[[  1.2 -19.6  -5.0   7.6   2.9   2.6 -12.3  -0.4   0.0   6.4 -19.1]
 [ -2.8  14.5   9.6  -9.0  -1.3   3.9   4.3 -10.4   5.8  -0.7  26.2]
 [-19.2 -12.9  11.8 -20.3   6.4  -2.1  15.2   4.0 -18.5  16.6  -6.0]
 [-26.0  -6.8  -5.0  -5.0   4.3   2.7   0.3  -4.1   3.8 -21.4  -7.0]
 [ 15.4   4.3   6.5   2.2 -18.5   0.8   3.9  -9.1 -14.0   8.5  -7.2]
 [ 19.1   9.9  16.1  -1.1  -1.1 -12.9   3.7   3.3   7.4  -8.5  -4.0]
 [  4.9 -30.3   3.4  -6.8  18.5   2.9  15.5  -7.8   3.2   4.2 -17.5]
 [ 10.4  -3.2   8.2   0.6  -9.7  13.4   5.6  -0.3 -13.6 -11.6   0.1]
 [-10.2 -12.1 -21.4  11.1  12.6  -5.4 -20.7  -4.1   4.8  -6.3  -2.1]
 [-16.5  -3.2  -0.4 -13.8   5.0  -0.2   9.6 -10.6  11.4  -4.6  -2.4]] gives 1.2

[[ 14.60   4.66  23.43   1.02  11.23   5.18  -3.92]
 [ 14.16   7.88  11.39  16.33  20.37  -1.08  -0.83]
 [ 15.86   5.22  21.86  28.17   6.68  18.84   1.17]
 [  8.86   1.67  15.38  26.37  10.53  20.55  24.11]
 [  9.10   6.46  -0.95   0.61   5.79  22.48   2.06]
 [ 17.78  18.33  16.30  -4.30   6.28  24.32  24.89]
 [  8.19  14.60 -10.11  18.28   4.93  18.80  11.96]
 [  5.44  10.66  15.91  17.12  22.05  -8.37  12.65]
 [ 16.28   0.87   0.54  25.98  13.17   7.52 -17.81]
 [ 14.55  10.25  11.79  10.12  20.94  -9.10  -0.39]
 [ 20.65   3.21  20.65  14.32   7.74   9.75  -7.39]] gives 14.60

[[  92.337 -228.552  -74.701   64.157 -157.487   42.890  -99.599   27.099
     9.987  118.466  -13.269]
 [ -84.474  234.453  -57.199  142.047   43.041 -196.676  -83.957 -234.456
  -110.154 -150.439 -133.798]
 [  71.719  -55.208   39.211   22.782  -51.906   92.476  -25.939  -34.761
   -22.834  -66.975   93.283]
 [ 111.894 -175.220  -38.520  142.884 -167.212   35.513  -76.733  -53.352
    33.558  159.320   91.505]
 [  39.147   31.317   49.670  -41.723  -44.618    1.215  -97.352  143.202
    21.934  -66.005   92.414]] gives 92.337

[[ -40.1   10.3 -135.9  -11.2 -247.1 -163.6 -275.1 -229.2 -286.2 -255.0
  -201.9   94.8  -96.5]
 [-159.0   -2.9   14.3  -83.9  -52.3   -4.2 -114.3   11.5   84.3  103.5
  -179.5  -28.9 -161.1]
 [ -91.8 -227.9 -203.2   23.1  -44.9   12.4  -42.9  208.4  -51.4 -234.1
   213.2 -177.7  -96.4]
 [ -13.1 -147.3  -29.3  -18.6  -45.3 -146.5  -62.6 -112.3   36.8  -66.8
    54.4 -114.7  -44.9]
 [ 108.6 -180.6  -91.0   -8.4 -144.6  -61.8 -236.0   13.4 -175.9 -287.3
   -34.3   41.4   23.4]
 [  82.9  108.2  235.6 -140.6  101.4    4.2 -156.7  -42.8   72.7  126.1
   -55.1  117.1   49.4]
 [  44.3 -194.6  -69.4    6.1   49.5  137.4  -31.7  -29.0 -178.8 -168.6
    40.7 -165.9    8.2]] gives -40.1

[[ 0.25  0.49  1.50  0.77 -0.63  1.67  1.14  0.32  1.05  0.49 -0.45  0.06]
 [ 1.34  0.42  0.36  1.24  0.41 -0.23  0.09 -1.21 -0.63  0.05 -0.17 -0.06]
 [-0.92  0.54 -1.34 -0.64  1.00  0.07  0.34  1.05  0.83  0.84  0.62  1.64]
 [ 0.96 -0.14 -0.19 -0.07 -0.01  0.60 -0.29  0.64 -0.31 -0.28 -0.39 -0.80]
 [ 0.95  1.18  1.76  0.31 -0.22  1.98  0.66  0.44  1.16 -0.65  0.19  0.03]
 [ 0.65 -0.19  0.34  1.36  1.03 -1.94 -0.01  0.22 -0.85  0.41  0.42 -0.58]
 [ 1.31  0.39  1.06  0.13  0.58  0.21  0.01  0.60 -0.19  0.02  1.48  0.02]
 [ 0.57 -0.13  1.39  0.94 -0.09  0.63  1.03 -1.02 -0.08  1.06  0.43  0.69]
 [ 1.09  0.19  0.73  0.77  0.33 -0.50  0.42 -0.85 -1.10  0.53 -0.14  0.04]
 [ 0.63  0.48  1.16  0.50  0.33  1.19  0.33  0.09  0.74  0.54  1.11  0.63]
 [-0.53  0.09 -1.33 -0.57  0.48 -0.66  0.16  1.16  0.10  1.13 -0.15  0.73]
 [ 1.14  0.34  1.95  0.09  0.29  1.33  0.02  1.08  0.08 -0.44  0.80
  -0.96]] gives 0.25

[[ 0.06  0.10  0.14  0.10  0.05  0.01  0.13]
 [ 0.13  0.13 -0.06  0.05  0.21  0.13 -0.15]
 [ 0.13  0.18  0.04  0.11  0.20  0.03 -0.13]
 [ 0.09  0.13 -0.03  0.10  0.17  0.10 -0.07]
 [ 0.08  0.10  0.18  0.05  0.07 -0.02  0.12]
 [ 0.10  0.10  0.09  0.18  0.05  0.10  0.05]] gives 0.06
---
[[789 592 612 149 421 605]
 [479 567 556 632 723 590]
 [621 497 567 659 489 743]]	421

[538 127 459 179 321 882]	179

[-655  419  190  564]	190

[ 163 -812 -305  680]	-305

[5482 9882 7411 2764 6736 7559]	5482

[4 7 1 5 6 3 8]	3

[[174  61   1 119 148 249]
 [140 236 124  85  96  78]]	61
